In the data rows, the value 128 means zero.
Here are some rows, each followed by its group. Rows of different groups can look alike.
[182 107 132  89 135 167  54 125 181 131  98 123 114  73 115 184 121  88 154 128 133  70  87 111 134 178 135 142 178 130 112 191] Ef
[173 157 113 122 150 187  91 125 183 125  91 127 142  94 114 166 164  85 180 138 140  98  99 101 151 165 140 116 166  82  89 194] Ef
[145 110 119  92  90 100  92 122  87 171 144 165  97 112 126  94 135 150 149 119 142 131 174 164 131 136 107 196 134 125 122 129] MN
[159 162 143 146 158 104 135 156 148  99  94 162 169 120 168  95 102 100 134 144 106 114 118 168 100 125 170 116 100 134  95 119] XI
[ 98 148  87 152  62 129 175 110 142  89 181  75 135 172 155 109 140 112 106  98 124 156 115 115 148 105 102 112 115 111 174 117] HM
[110 140  65  74  72  89  85 107 146 131 166  78  88 136 141 148 135 143 191  61  89 154 153 151 145 155  76 156 139 107 126 131] HM
[164 123 172 158 144 132 137 143 135  86 116 166 168 136 184  68  69  84 128 162 120 123 126 161 105 111 173 123  90 130 138 122] XI
[142 128  93 115 120  83 129  94 153  76 114 101 144 141 174 106 112  93 187 115 102 146 154 167 142 135 127 109 151 120 104 120] Ma
[ 98 130 101  77 111 133  68 126 127 160 138  94  81 104 108 153 139 130 144  90 131 124 131 111 165 169 100 138 169 115  93 138] PP
[149 143 125 140  79 110 102 155 151 112  62 129 123  81  85 136 164 109 146 160 108 101  66 144  98 131 172 162  91  88 152 184] Uz
[172 102 140 132 129 187  75 111 185 159  83 133 144  78 124 131 154  76 121 139 121  84  55  79 135 181 145 131 187  90  91 180] Ef
[121 110 167 160 149 159 130 171 105 171 122 184 131 170 101 139  87 170 125 192 205 134 122 119 111 122 156 107  99 208 130 107] LC
[109 139  96  98 100  80 133  73 124 119 175 100 120 135 135 114 120 114 147 111  85 186 148 159 138 111 101 125 110 110 123 117] HM
[128  66 181 188 158 175 139 162 111 144 110 182 145 174 101 117 126 164  90 178 194 158 141  87 129 114 145  97  93 161 152  77] LC
[138 151 122 107 119 108 162 123 146  74 130  97 148 151 189 126 114  87 153 110 109 145 140 169 131 132 139  92 124 112  92 124] Ma
[161 154 151 148 175 124 140 133 126  64  99 153 169 134 173  90  89  94  96 145 113 109 136 153  83  89 172 139 112 139 149 103] XI
[ 82 136 114 116 145 134 127 177  83 155 162  97  79 164 153 114 157 170 114  73 162 164 174  86 196 141  68  71 153 124 138 102] Ib
[165 124 163 156 146  99 145 122 148  95 112 169 164 128 163  81 113  98 130 143  94 113 145 168  85 109 164 145  97 132 127 126] XI
[122 120 119 131 123 142  95 100 130 171 141  91 136 113 119 127 125 130 101 134 124 118 105  94 150 177 108 114 157 113  91 139] PP
[103 187  96 125 128 117 159 139  97 150 147 113 102 143 133 144 148 159  86  96 136 123 165 110 142 117 116 133 142 107 150 106] MN
[182 125 154 169 138  93 134 136 156  98  90 159 169 127 179 102  72  88 129 164 123 117 116 179  88 123 176 145 106 169 117 117] XI
[158 121 141 147 168 121 142 155 141  83 117 176 155 133 182  68  85  87 120 133 100  93 133 159 116 105 169 108 128 135 135 143] XI
[119 119 110  83 120 150  81 129 129 165 139  94 122 112 124 135 173 145 164 106 143 122 123  93 142 164 101 126 176 101  95 141] PP
[103  93 186 188 155 170 139 157  88 162 112 188 136 168  87 120 111 159  90 195 202 149 121 113 110 101 164 125  72 188 144 104] LC
[173 152 123 151 111  95 103 129 150 124  69 134 121  79  67 159 148 124 127 150 104  86  63 139  93 121 169 169  68 112 157 195] Uz
[109 119 122  98 145 132 119  88 121 138 150 105 128 114 119 130 128 111 120 100 143 126 122 128 163 149 107 123 131 109  82 135] PP
[ 98  86 178 166 133 174 158 163 106 147 117 178 123 172 110 125 111 159 100 185 198 141 106  84 129 134 155 104  76 163 168 104] LC
[153 125 120 137 116 187  68 136 197 169 104 135 128  81 126 159 173  89 181 142 103 101  83  90 122 178 136 121 172  72  75 188] Ef
[ 83 123 123 127 134 137 131 139  79 153 184 125  96 167 112 160 104 167 128  96 156 196 163 145 157 103  74 112  94 137 126  81] Ib
[176 159 147 125 138 181  80 137 184 129 106 120 132  86 128 184 129  85 133 155 144  76  86  81 119 173 147 113 154 125 121 179] Ef
[135 162 143 121 122 112 118 137 153 104  63 117 133  88  57 131 192 107 100 129 105  83  95  75 107 137 165 130 113 100 159 155] Uz
[106 134  62 112  75 105 134 124 140 123 168  79 105 141 158 156 143 144 165  85  93 162 147 135 157 149  83 136 121  83 123 134] HM
[104 142 116 109 114 110 152 184  93 166 161 133  94 125 152 105 147 145 130 116 129 125 164 141 127 136  96 135 134 104 137 139] MN
[124 107 163 179 179 166 187 159  93 152 103 163 147 172 111 136 121 178  72 186 187 137 109  91 128  78 153 111 103 179 172  92] LC
[164 124 145 125 154 180  81 125 180 152 105 139 124  85 128 135 153  76 152 140 120  67  96  77 138 165 133 111 195 111 100 187] Ef
[183 145 140 178 134 114 149 148 143  74  94 144 171 157 186  81 117  80 116 133  92 106 123 120 123 103 176 100 113 124 154 108] XI
[137 107 167 220 136 157 143 152  94 148 115 187 153 168  80 136  77 153  92 196 211 138 110 141 110  70 165 153  67 218 130 100] LC
[110 143  60 105  95  95 144  98 130 116 159  82 147 141 140 134 155 135 150  96 104 175 150 138 138 104  81 157 133 101 122 111] HM
[118 109 121 115 139 157 105 128 125 145 141  95 120 111 131 116 151 117 120 106 125 132 121 103 141 158 104 113 179 108 101 135] PP
[ 99 149  99  80 128 149  55 118 111 172 151 114  99 105 114 154 143 132 142  96 144 142 138 134 129 146 109 154 133 126 107 135] PP
[123 123  84 112  87 106 133  68 112 102 147  86 153 131 131 148 121 139 110 113 102 199 125 171 125  85  95 171  87 120 115 100] HM
[169 147 176 172 137 110 151 106 130  81 104 154 182 140 191  68  78  84  81 161 126 104 121 129 111  97 174 113  73 138 148 107] XI
[160 127 161 135 140 102 122 129 133 124 110 172 161 126 155  73  88  86 137 161 101 116 155 158  77 107 175 122  99 145 137 134] XI
[ 96 125  73 105 107 119 137 101 119 108 174 100 121 139 151 105 131 139 145  83  88 163 149 149 136 116  88 164 154 115 124 135] HM
[ 91 128 111 129 153 127 185 132  82 166 168 109 118 176 115 139 138 157 112  87 157 181 161 113 210 120  84  77 127 112 133  85] Ib
[ 96 150 103 108 121 139 113 134 118 165 140  90 113 121 128 136 168 124 149  98 126 125 116  77 159 172 108  89 171  92 105 138] PP
[181 153 147 142 152 167 129  79 171 111  64 103 151  93 106 192 154  77  92 152 127  98  59  86 128 148 156 124 125 116  85 159] Ef
[112 143 119 125 105 113 152 151 106 128 136 123 100 143 132 118 145 157  93 118 140 137 177 149 114 110 121 147 126 130 159 107] MN
[141 104  76  99 115  89 154 119 141 113 167  84 115 151 167 137 143 134 131  65  78 159 165 131 149 131  88 141 167 116 125 120] HM
[ 88 139 116 152 115 130 184 145  93 156 179 108 108 167 119 145 122 180 116 106 155 177 128 109 184 121  63 101 123 126 142  99] Ib
[117 173 111 120 118 103 147 114  93 140 125 133 118 133 113 130 139 159  87 139 146 132 148 156 135 102 112 169 112 165 140 108] MN
[153 156 146 140  93 118 112 124 141 107  51 117 124  83  72 149 160 111 110 165 119  77  75 126  87 108 172 183  86 130 168 173] Uz
[189 137 177 171 135 113 168 103 134  81 109 179 200 134 164  97  85  97 108 174 108 133 124 194  94  62 184 140  66 162 138 106] XI
[143 165 116 124 109 110 162 139  84 157 137 127 107 132 122 143 130 165  94 124 155 138 150 161 102  87 115 173 113 146 145 106] MN
[ 78 144 137 154 143 143 186 134  76 119 170 132 111 162 102 139 104 178 125 116 166 195 145 138 168  78  94 100 110 155 151  76] Ib
[ 75 153  77 102  69  96 159 133 160  83 172  52  87 172 168 130 156 126 126  60 103 129 147  82 150 155  88  88 153  94 155 125] HM
[110 158 144 145 130 123 176 170 106 134 162 115 132 158 139 121 140 134  58 113 151 122 173 113 136 114 120  83 132 104 162  94] MN
[126  78 178 179 159 124 120 155  91 167 106 188 115 163  91 127  98 186  95 177 206 130 116 112 119 138 134 143  88 191 153 112] LC
[ 90  93 175 195 143 171 186 173 108 136 113 171 126 190 126 105 129 149  70 172 189 136 120  84 145 111 155  75  98 161 167  94] LC
[ 94 116  92  75  86 103 114  99 127 120 177 112 128 139 156 108 131 134 160  85  74 156 160 139 136 140  73 132 146 100 137 121] HM
[ 72 106 123 148 134 126 155 164  93 176 177 126  92 172 124 131 121 180 126 109 151 179 157 115 166 134  73  77 123 110 137  88] Ib
[ 94 143  85 122  91 100 136  76 124 113 155  78 130 146 143 116 135 140 116  79 103 152 139 105 160 108  91 146 141 109 123  99] HM
[175 124 154 152 154  99 119 137 138  89 113 162 145 127 159  87  74  77 122 146  99  95 130 172  96  97 173 126 114 157 132 126] XI
[ 98  86 182 164 116 146 144 202 125 170 155 165 109 183 117 109 149 158 144 161 183 114 136  79 109 152 144  68 105 171 179 124] LC
[ 69 127 126 128 108 121 165 174  88 154 153 139 112 143 136 100 165 170  93  91 121 122 175 115 135 119 111 131 170 105 146 116] MN
[ 88 134 126 133 144 127 152 142  64 146 174 142 117 151 109 127 119 190 114 109 156 186 165 131 151 101  89 107 100 137 147  75] Ib
[111 144  85  99  85 106 139  65 117  99 173  93 129 135 133 135 112 143 142  89 115 171 151 140 109  87  94 186 122 143 148  97] HM
[101 151  74 113  60  97 102 134 149 106 168  78 109 155 142 133 150 131 158  70 114 159 163 112 157 127  90 134 151 113 138 122] HM
[104 116  92  90  98 114 107  93 119 118 157 105 128 121 139 111 127 147 149 106  95 176 149 155 122 114  96 172 128 129 111 112] HM
[141 133 164 133 119 193 105 143 192 147 113 122 123  92 148 159 143  83 151 152 124  68  90 101 131 177 151  88 166 114 105 203] Ef
[160 104 112  90 143  76 121  38 114  94 123 138 169 112 162 115  71 125 157 166  97 147 131 213 121  99 143 159 122 159 100 109] Ma
[184 133 147 114 129 165 102  88 183 131 103 117 151  93 112 190 138  83 123 157 139  80  76  76 134 157 145 114 133 108 120 170] Ef
[119 102  93  88 144 110  78 118 126 174 133  95 105  93 120 123 142 136 150 106 108 122 122 108 150 188  85 125 191 107 103 156] PP
[ 73  92 192 161 190 182 166 202  86 151 132 195 122 171 128  84 161 172 101 145 157 151 157  60 139 135 134  64 128 164 141  99] LC
[ 90 124 127 109 175 157 164 184  77 139 191 119  90 169 143 126 138 169 119  63 159 182 194  91 178 122  77  45 145 131 140  85] Ib
[152 129 150 150 103 132 114 141 149 109  76 131 116  80  79 147 134 126 117 146 117  78  77 136  89  99 194 184  70 113 155 175] Uz
[114 124  60  82  69  99  96 109 145 102 154  75 112 133 152 130 156 144 153  88  83 168 158 145 157 132  92 153 134 109 128 127] HM
[168 155 112 138 151 127  97 139 136  78  56 130 125  74  70 143 147 116  95 112 108  81  92 124 111 103 161 175 112 127 176 153] Uz
[157 117 128 141  88 107  59 134 156 134  79 153 122  60  51 145 120 118 145 174  92  91  90 162  86 129 171 197  83  93 140 182] Uz
[145 125 139 120 146 101 120  91 131  76 112 109 166 126 175  90 118  95 149 139  94 145 141 177 115 105 138 109 156 138 108 102] Ma
[114 156 106  98 140 110 119 140  76 170 131 155 115 120 110 113 144 163 101 110 118 138 187 156 118 128 103 169 115 125 146 109] MN
[153 136 140 121 128 170  78 109 187 152  99 126 140  93 120 177 146  83 162 155 132  76  67 103 149 162 142 110 162  92  90 185] Ef
[ 98  88 199 178 173 151 160 154 105 154 135 185 123 170 112 127 103 148  89 170 187 136 119 113 129 111 148 109  93 169 129  98] LC
[146 169 135 155 117 133 126 156 154 111  72 142 139  90  77 154 182 106 127 164  99 100  94 138  95 112 177 139  85  98 161 172] Uz
[113 142 115 128 118 145 128  85 111 123 142 103 142 125  88 171 116 129 134 128 157 123 113 125 131  97 139 140 121 127  90 125] PP
[ 98 138  74  88 130 116 139  96 126  83 169  82 122 141 141 121 148 140 117  57  90 156 157  89 144 125  94 143 168 116 124 101] HM
[164 147 146 136 114 174  80 126 192 152 110 117  98  93 137 147 151  75 145 137 129  71  67  73 144 179 139 103 170  99 112 198] Ef
[109 132 105  90 114 116 142 125  90 165 142 140  95 133 118 135 135 164 120  99 142 128 185 164 104 136 104 182 141 152 130 128] MN
[127 136  85  95 104  80 116  75 118 132 175 104 124 132 148 136 108 143 127  94  91 158 141 151 153 139  94 168 115 108 106 119] HM
[ 90 130 116 129 110 113 152 151  92 186 175 132  87 169 118 151 125 168 138 105 151 188 168 139 159 159  60 104 126 126 153 102] Ib
Which 3 groups are nearest to each row below, nearest first, going by the distance to the group's nearest row?
[120  89 117  98 131  98 148 101 148  78 115 138 167 126 186 122 104  90 182 144  79 152 157 212 129 117 139 105 148 127  84 132]: Ma XI HM
[134  99 132 100 127 107 132  77 151  87 132 112 154 130 190  90  84  91 178 151 100 145 138 187 127 152 127 115 158 125  80 122]: Ma HM XI
[118  88 172 167 145 157 118 179 112 177 124 180 106 178 132 106 115 161  80 166 176 126 129  69 140 155 132 107 103 143 169 114]: LC MN Ib
Which 3 groups are nearest to each row below, nearest first, going by the distance to the centre of the group?
[171 155 143 133 141 129  88 112 130  86  69 148 130  53  61 134 114 131 112 145 117  77  99 134  65  99 182 201 102 151 164 143]: Uz XI Ef
[130 160 124 106 113  91 128 106  83 139 146 137 120 129  84 145 107 152  90 119 169 139 172 185 101 104 118 179  90 172 149  93]: MN HM Ib
[122 149 120 146  97  81 174 121  99 139 141 127 101 138 128 114 112 157  53 130 151 135 147 150 118  90 117 167 117 139 154 100]: MN HM Ib
[141 129  77  88  75  78 161  87 131 106 161  71 140 153 120 155 127 140 142 112 118 166 135 165 137 125  88 138  85 121 155 111]: HM Ma MN
[153 130 118 106 122 114 142  95  73 150 144 145 114 110 107 132 136 153  95 115 144 156 161 187 113  87 116 190 104 127 115  98]: MN HM PP
[175 128 180 172 128 110 156 107 135  81 104 171 182 143 144  65  56  72 125 178 121 117 114 174  81  72 172 132  85 142 131 121]: XI Ma Uz
[201 146 136 141 189  90 163  83 114  78  89 166 184 121 134 102  73 111  90 150 124 116 132 164  71  78 177 172  79 162 129  89]: XI Ma Uz
[ 79 143 120 132 135 142 129 131  73 162 157 133 111 154  97 129 120 178 129  98 156 173 181 118 135 119  82 125 101 141 116  76]: Ib MN PP
[ 94  72 183 170 182 188 129 195  88 177 143 207 118 163 129 100 116 168 126 156 182 135 139 109 106 126 158 118 111 189 142 108]: LC MN Ib
[162 135 139 140 146 169 107  81 177 110  95 129 146  97 121 173 122  63 100 146 143  76  50 109 133 149 150 117 149 112  83 173]: Ef Uz PP
[ 90 102  98  89 153 146  87 157 123 179 161 114  82 110 120 140 152 140 166  75  97 129 155  94 142 171  95 128 204  95  96 155]: PP HM MN
Which 4 groups are nearest to each row below, nearest first, going by the average distance to the group's rows?
[ 99 114  97  95  67  90 126  87 148 136 172  99 121 144 157 128 136 120 172 101 103 162 159 143 129 140  90 139 137 102 132 120]: HM PP Ma MN
[158 143 159 159 192 150 158 143 125  38 112 153 160 134 175  51 109  81  97 117  88 110 156 156 122 103 166 103 117 145 146  89]: XI Ma MN LC
[ 96 183 131 141 132 132 200 161  95 118 142 117 143 137 134 127 160 160  81 121 147 151 176 142 119  92 118 135 115 133 160  95]: MN Ib HM LC
[187 132 165 178 134  89 144 130 157  94 119 154 170 152 177  58  68  88 112 154 104  84  94 177  97 125 174  97 107 169 169 128]: XI Ma Uz LC
[101 137 131 143  95 142 119  93 128 147 154 108 129 122 124 116 155 110 136 144 107 133 101 107 139 135 119 112 143 117 105 146]: PP HM MN Ef
[120 119  67 103  69  81  89  94 137 135 181 110 102 138 150 145 110 142 152 100  91 167 162 151 130 142  74 147 132 125 143 130]: HM PP MN Ma
